(in the rows, 128 means zero)
Rows swapped in pairs by one turn or mirror: which row each one swaps with:
The rows were stretched afterwards, more along some directions than others.
Q_227: [160 153 153 138 131 122 141 139 127 123 106  91 143  90 119 175 117]
Q_604: [154 158 183 137 119 132 145 119 125 100 131 121 128  80 141 150 123]
Q_123: [134 156 146 126 111 137 159 113 125 119 121 115 122 113 144 114 124]
Q_985: [142 149 157 131 133 168 167 115  99 133 121 116 104 110 143 126 130]
Q_252: [141 138 111 142 128 139 140 151 130 135 121 122 135 132 111 166 121]
Q_425: [131 137 160 135 110 137 154 108 127 122 126 143 116 107 155 125 129]
Q_438: [157 161 152 137 122 127 150 137 133  91 109 116 133  84 121 176 122]
Q_11: [156 160 166 113 126 123 125 109 128  96 132 104 115 100 148 137 136]
Q_727: [151 174 169 129 123 134 153 115 127 102 111  92 134  88 133 145 118]
Q_707: [161 133 141 126 120 119 138 127 127  88 120  97 135  93 126 172 117]
Q_688: [154 156 146 119 112 122 146 125 140  96 119 114 118 112 138 140 118]
Q_450: [148 139 149 113 118 118 114 123 131  93 125 117 133 107 138 159 128]
Q_561: [159 158 144 133 137 146 147 146 110 131 102 108 137  93 130 160 116]
Q_619: [158 148 159 141 122 139 134 144 125  89 123 120 131  99 129 176 113]
Q_965: [139 135 147 133 118 138 123 124 129  93 134 139 148 110 141 165 129]
Q_27: [123 162 153 144 125 157 168 120 125 134  99 119 129 109 142 132 119]
Q_30: [163 154 150 132 116 132 138 131 128  93 127 118 126  89 117 176 125]
Q_522: [133 164 144 136 134 171 146 128 116 132 111 121 118 122 130 130 130]
Q_583: [133 160 165 120 115 122 138 107 133 112 149 136 109 116 149 117 146]
Q_172: [134 152 139 134 127 156 143 123 118 127 129 138  99 127 138 132 142]
Q_276: [150 156 151 139 142 181 161 134 114 118 141 119 102 134 134 141 119]
Q_595: [139 179 148 131 118 171 143 127 115 107 108 127 117 113 142 146 122]
Q_138: [165 140 147 130 115 116 117 134 135  81 124 101 147 109 126 158 118]
Q_235: [157 168 168 144 150 152 166 138 116 137 117  92 115 105 127 132 121]
Q_876: [151 185 188 129 134 164 159 113 105 123 119 121  99  82 145 140 134]
Q_706: [138 164 149 119 120 145 136 116 122 116 148 133 104 126 141 122 144]
Q_154: [153 147 145 121 122 109 121 137 116 108 117 120 143  94 126 165 135]
Q_900: [140 155 155 145 126 160 146 125 113 124 115 117 118 121 136 124 129]
Q_569: [117 168 128 140 108 142 144 134 131 121 114 138 124 120 125 154 128]
Q_972: [140 138 113 145 126 135 142 142 130 130 116 122 151 114 114 167 125]
Q_287: [151 137 146 124 104 116 132 116 129  95 149 121 105 110 145 139 125]
Q_10: [129 162 137 124 109 126 141 121 132 114 120 117 108 113 133 145 130]
Q_49: [127 131 126 134 111 125 123 117 125 106 135 128 128 116 133 149 139]
Q_86: [140 161 123 139 133 143 160 132 117 151 126  96 106 122 122 124 129]
Q_21: [148 169 178 130 127 156 169 121 110 120 116 136 106  93 148 133 135]
Q_539: [146 169 170 142 120 139 150 118 125 103 114 124 117  96 131 123 129]
Q_645: [147 161 162 123 133 148 162 122 101 151 121 117 101  96 136 140 141]
Q_520: [136 134 157 135 122 134 147 113 130 128 140 135 100 125 145 120 132]
Q_605: [156 158 174 146 126 174 140 127 110 112 132 142 123 106 138 151 129]
Q_586: [142 165 143 147 136 149 151 147 110 144 108 111 143  92 115 171 126]
Q_922: [146 149 183 132 132 146 142 119 105 130 135 140 114  87 144 149 141]
Q_268: [145 142 154 128 131 129 156 125 128 113 125  96 102 113 139 154 115]
Q_443: [160 153 166 140 133 133 141 124 126 106 119 108 122  85 136 146 121]
Q_275: [156 167 143 145 135 137 153 153 126 128  99  99 151  83 103 185 111]
Q_723: [134 154 161 130 118 156 126 115 103 107 132 140 128 101 145 161 141]
Q_856: [166 171 160 119 129 133 132 135 114 102 115 110 133  76 126 191 125]

Q_21 is swapped with Q_438
Q_10 is swapped with Q_706
Q_172 is swapped with Q_688
Q_583 is swapped with Q_569

Rows swapped in pairs by one turn or mirror: which row each one swaps with:
The rows were stretched afterwards, more along some directions than others.
Q_957: [146 122 126 132 117 135  92 132 139 138 129 126 122 132 138 131 123 131
 113 114 126]
Q_827: [127 137 131 137 123 142 117 108 131 159 117 119 138 125 126 135 133 126
 125 124 120]
Q_344: [154 101 137 119 133 126 109 120 123 131 133 118 129 116 132 137 132 126
 147 131 126]
Q_290: [175 131 108 131  95 142 111 117 127 138 117 136 124 134 146 121 118 127
 119 120 146]
Q_530: [154 117 126 144 130 155 115 114 115 136 119 135 136 128 134 132 124 123
 144 120 116]
Q_545: [147 135 111 135 112 136 111 116 130 138 126 130 123 139 135 128 122 124
 125 129 149]
Q_660: [163 119 110 125 131 123 109 133 117 105 105 129 129 112 135 127  99 132
 136 137 118]
Q_5: [125 124 127 156 151 148 116 114 121 142 128 150 135 132 112 124 142 110
 144 115 118]
Q_424: [156  93 141 131 131 127  98 107 131 144 129 113 131 105 123 136 132 129
 137 121 117]
Q_738: [154 125 126 123 126 139 113 120 102 139 125 136 133 147 138 126 121 135
 129 125 119]
Q_911: [129 142 106 140 119 147 131 126 136 153 128 143 129 145 145 136 134 133
 118 123 121]
Q_572: [118 142 140 138 137 146 111 110 104 147 113 116 146 139 128 120 132 126
 120 120 114]
Q_396: [153 123 130 141 135 144 102 113 124 140 118 146 150 120 122 110 129 119
 125 107 126]
Q_348: [159 107 129 129 136 123 112 113 115 121 114 140 123 124 127 121 112 122
 138 130 130]
Q_211: [111 145 129 142 133 143 115 134 123 137 115 119 137 140 129 117 138 123
 110 118 114]
Q_988: [176 113 134 117 119 121 121 125 129 114 124 127 114 105 132 132 112 132
 139 130 127]
Q_459: [163 128 102 128 126 123 106 129 123 117 115 133 126 122 137 137  99 133
 127 130 140]
Q_297: [140 123 130 143 144 143 117 102 116 136 110 132 150 114 111 119 130 111
 146 116 130]
Q_944: [165 107 137 129 106 143  91 101 130 151 121 131 129 119 137 127 112 122
 130 117 141]
Q_79: [169 103 112 143 127 122 107 117 119 136 117 150 125 121 132 124 125 117
 145 121 134]
Q_414: [131 128 111 149 165 138 134 141 119  99 125 157 130 133 115 114 141 110
 139 134 103]
Q_974: [158  99 126 128 132 125 118 119 133 126 126 120 126 106 132 142 117 126
 155 141 123]
Q_907: [156 116 113 141 125 125 116 129 127 140 122 131 119 130 129 132 133 120
 139 130 120]
Q_648: [152 137 117 116 119 137 102 130 119 125 132 132 130 137 155 144 103 142
 122 114 130]
Q_622: [143 119 114 150 119 138 123 113 131 136 118 143 127 126 125 120 144 128
 112 119 133]
Q_797: [148 105 119 141 147 123 120 132 124 105 121 140 118 115 126 141 123 124
 150 135 126]
Q_753: [185  97 126 124 120 136  85 120 112 135 116 142 123 115 141 137 101 124
 136 118 131]
Q_692: [137 133 134 136 132 134 113 127 131 134 111 122 127 125 121 137 130 121
 117 118 112]
Q_515: [151 125 116 130 106 135 113 130 148 141 126 136 125 119 139 142 128 135
 116 121 130]
Q_17: [143 124 118 134 133 123 138 125 147 131 112 139 125 119 126 129 139 122
 121 117 122]
Q_133: [138 132 123 130 128 153 122 108 113 132 124 151 144 132 133 115 126 124
 133 120 122]
Q_83: [141 129 131 141 132 129 110 118 120 137 101 121 137 121 125 125 119 119
 122 119 134]
Q_936: [144 136 105 141 126 138  99 131 110 130 120 140 134 142 143 116 113 131
 123 124 128]
Q_792: [129 120 133 134 141 134 126 118 125 146 113 125 140 128 123 128 145 112
 134 116 116]
Q_958: [157 107 127 135 127 131 110 107 120 132 114 152 130 118 132 122 124 120
 138 125 136]
Q_224: [126 135 118 145 130 135 108 122 113 139 130 132 126 146 135 121 125 132
 117 125 139]
Q_329: [136 134 117 139 115 142 115 109 133 159 106 127 143 131 129 123 133 118
 114 113 134]
Q_500: [119 128 111 153 159 143 127 139 123 107 116 153 130 130 121 128 128 114
 142 129 117]
Q_403: [157 110 125 137 121 131 121 121 135 128 142 144 121 121 129 123 136 128
 143 122 136]
Q_349: [129 133 117 142 144 141 105 130 112 135 123 130 133 142 134 134 124 121
 126 126 115]
Q_311: [189 112 104 124 120 126 102 124 123 127 126 150 119 127 143 128 114 128
 136 120 125]
Q_826: [164  98 120 136 142 125 125 126 131 112 106 136 131 106 128 143 124 118
 147 130 123]
Q_918: [152 130 105 131 122 146 116 115 137 128 135 158 131 135 147 134 118 132
 123 120 135]
Q_713: [126 135 120 141 136 134 135 141 139 121 126 134 129 130 118 121 149 121
 120 128 111]
Q_318: [160 114 142 118 122 144  82 106 106 142 112 123 142 116 136 134 102 129
 132 112 132]
Q_115: [157 129 117 129 122 115 126 137 125 102 113 137 111 114 138 135 105 135
 127 126 134]
Q_952: [150 124 114 143 114 158 104 112 117 148 123 145 131 133 142 126 108 130
 123 113 143]
Q_100: [178 128 100 116 108 132 115 136 122 102 115 142 122 128 146 131 105 129
 131 138 137]
Q_631: [160 135 103 135 117 143 106 123 119 127 119 156 140 136 135 111 118 126
 119 121 131]
Q_997: [168 113 135 129 123 149  76 113 109 138 113 125 148 110 131 126 107 124
 140 109 128]

Q_738 is swapped with Q_622
Q_907 is swapped with Q_329
Q_572 is swapped with Q_224
Q_318 is swapped with Q_797
Q_297 is swapped with Q_5

Rows swapped in pairs by one turn or mirror: which row each one swaps with:
The rows were stretched afterwards, more along some directions than others.
Q_564: [134 135 129 109 129 147 129 124 138 127 119 122 128 136 113 137 132 128
 116 133]
Q_432: [127 157 155 116 134 118 125 129 118 136 139 100 135 139 142 149 103 132
 125 114]
Q_597: [135 138 113 119 130 116 130 135 127 152 141 112 128 102 129 143 108 131
 122 113]
Q_306: [119 141 129 125 134 128 137 136 149 132 121 119 139 143 122 138 117 127
  75 102]
Q_585: [134 153 110 158 130 112 113 124 119 151 129 108 139 119 106 125 119 108
 128 123]
Q_714: [140 148 108 157 126 119 104 119 121 151 131 116 144 125 109 133 124 121
 132 139]
Q_835: [106 150 124 126 139 124 133 126 122 138 126 120 148 134 107 138 113 145
 100 112]
Q_161: [142 126 105 119 124 146 115 110 149 145 125 140 132 132 100 140 137 137
 107 121]
Q_857: [140 132 136 112 122 112 114 124 105 141 135 129 143 144  95 137 127 140
 114 114]
Q_341: [134 136 108 115 126 148 127 123 145 139 119 125 118 122 112 130 138 136
  98 128]
Q_712: [124 151 103 137 129 134 116 132 131 158 119 119 140 131 107 116 120 124
 111 135]
Q_102: [107 143 133 108 128 131 126 137 124 136 123 126 143 153 103 139 133 117
 107 121]
Q_636: [115 120 129 107 128 137 115 118 124 148 128 133 144 149  82 147 117 146
  85 100]
Q_927: [125 141 125 103 134 103 119 140 103 138 136 115 142 139 118 144 117 141
 123 126]
Q_52: [122 158 125 122 139 120 108 144 127 156 138 103 122 126 112 161 109 126
 110 126]
Q_838: [129 149 152  90 128 128 124 122 121 131 128 116 144 154 120 135 112 143
 108 115]
Q_620: [119 142 124 133 117 134 118 120 123 143 136 140 125 131 129 123 131 121
 128 113]
Q_288: [136 149 139 114 113 133 108 121 117 146 143 129 134 128 110 134 130 138
 131 104]
Q_265: [130 159 125 109 136 121 119 155 117 136 132 105 118 129 126 137 117 118
 107 114]
Q_746: [135 143 123 131 136 136 134 139 154 138 130 105 119 127  94 140 115 109
 100 123]
Q_787: [122 150 123 132 125 126 125 122 111 142 131 131 128 133 146 123 120 118
 155 133]
Q_393: [129 140 124 128 125 133 114 131 163 146 129 113 135 142 131 140 138 127
  80 101]
Q_334: [128 145 124 126 120 122 106 119 154 156 135 109 162 141 120 157 146 138
  82 101]
Q_777: [128 153 128 134 142 140 118 133 162 133 115 112 130 145  82 160 121 118
  79 124]
Q_37: [124 141 121 133 128 138 117 135 124 125 104 118 120 144 116 117 134 117
 121 136]
Q_840: [147 167 136 133 134 100 116 129 140 161 144  96 146 131 139 154 107 143
  87 107]
Q_248: [133 167 104 135 153 121 130 135 136 152 117  83 127 117 114 134  99 125
  85 116]
Q_314: [141 157 106 134 139 113 133 133 147 155 129  81 140 109 129 135 119 120
  90 121]
Q_996: [112 176 136 130 131 109 142 150 120 143 139  83 135 113 139 135 112 128
 105 104]
Q_759: [135 163 137 111 121 120  86 120 139 160 147 126 153 146 116 152 121 142
 107 105]
Q_683: [140 155 121 126 136 107 121 121 118 161 123 115 159 124 144 136 120 143
 102 113]
Q_610: [138 160 122 124 132 112 106 129 151 160 140  95 155 138 126 152 129 124
  68 102]
Q_405: [122 155 121 120 125 132 127 132 125 151 120 102 154 135 137 103 111 140
  93 122]
Q_156: [137 165 132 108 123 132 125 121 137 158 134 102 145 121 147 130 121 158
  96 105]
Q_177: [126 140 106 127 130 131 107 149 126 131 114 133 119 131  87 136 137 114
 116 137]
Q_817: [144 154 126 131 124 131 104 144 150 147 146 104 124 122  98 141 122 113
 102 117]
Q_453: [134 149 111 123 127 128 121 139 147 146 132 103 134 112  82 148 135 143
  76 103]
Q_135: [126 152 109 130 136 115 113 135 118 159 139 112 131 122  98 138 117 114
 112 101]
Q_611: [129 159 135 136 137 116 118 128 112 129 119  99 138 147 111 131 115 109
 109 126]
Q_581: [130 136 122 120 126 122 129 112 124 133 127 125 147 142 114 137 115 146
 119 111]
Q_651: [137 140 100 137 122 121 120 112 151 154 133 125 136 114 138 125 137 136
 104 108]
Q_666: [133 144 109 138 125 120 127 125 118 131 124 122 112 111 130 116 132 115
 148 134]
Q_970: [137 145 123 127 127 112 134 129 136 151 147  94 148 122 146 140 121 124
 109 121]
Q_455: [134 164 112 125 126 102 110 138 128 155 151 109 133 117 141 156 120 129
 141 124]
Q_111: [133 138  95 138 124 122 103 121 110 163 126 136 142 111 109 127 115 141
 134 121]
Q_929: [135 151 129 135 137 101 104 130 140 150 148 112 147 138 116 167 105 141
  97 103]
Q_670: [124 159 141 134 133 118 128 133 122 123 118  91 133 139 125 145 126 113
 126 133]
Q_549: [149 135 132 132 131 115 110 120 114 138 130 135 135 129  91 151 128 121
 124 111]
Q_676: [123 146 125 132 117 135 102 114 130 153 133 141 149 142 129 133 134 129
 128 118]
Q_969: [137 134 126 111 134 136 125 114 119 145 137 126 128 130  85 135 137 141
 105 130]
Q_850: [134 139 120 108 119 129  88 114 126 165 137 132 160 140 109 148 137 157
 105 107]
Q_841: [129 165 140 139 136 117 123 117 130 163 158 109 138 126 134 143 115 133
 104 113]
Q_905: [122 154 121 113 140 116 123 150 137 140 150 110 121 114  96 169 128 124
 111 119]
Q_669: [131 148 116 126 133 134 106 126 131 147 121 125 145 144 108 129 116 142
  75  95]

Q_314 is swapped with Q_585
Q_306 is swapped with Q_177
Q_777 is swapped with Q_102
Q_787 is swapped with Q_161
Q_905 is swapped with Q_835

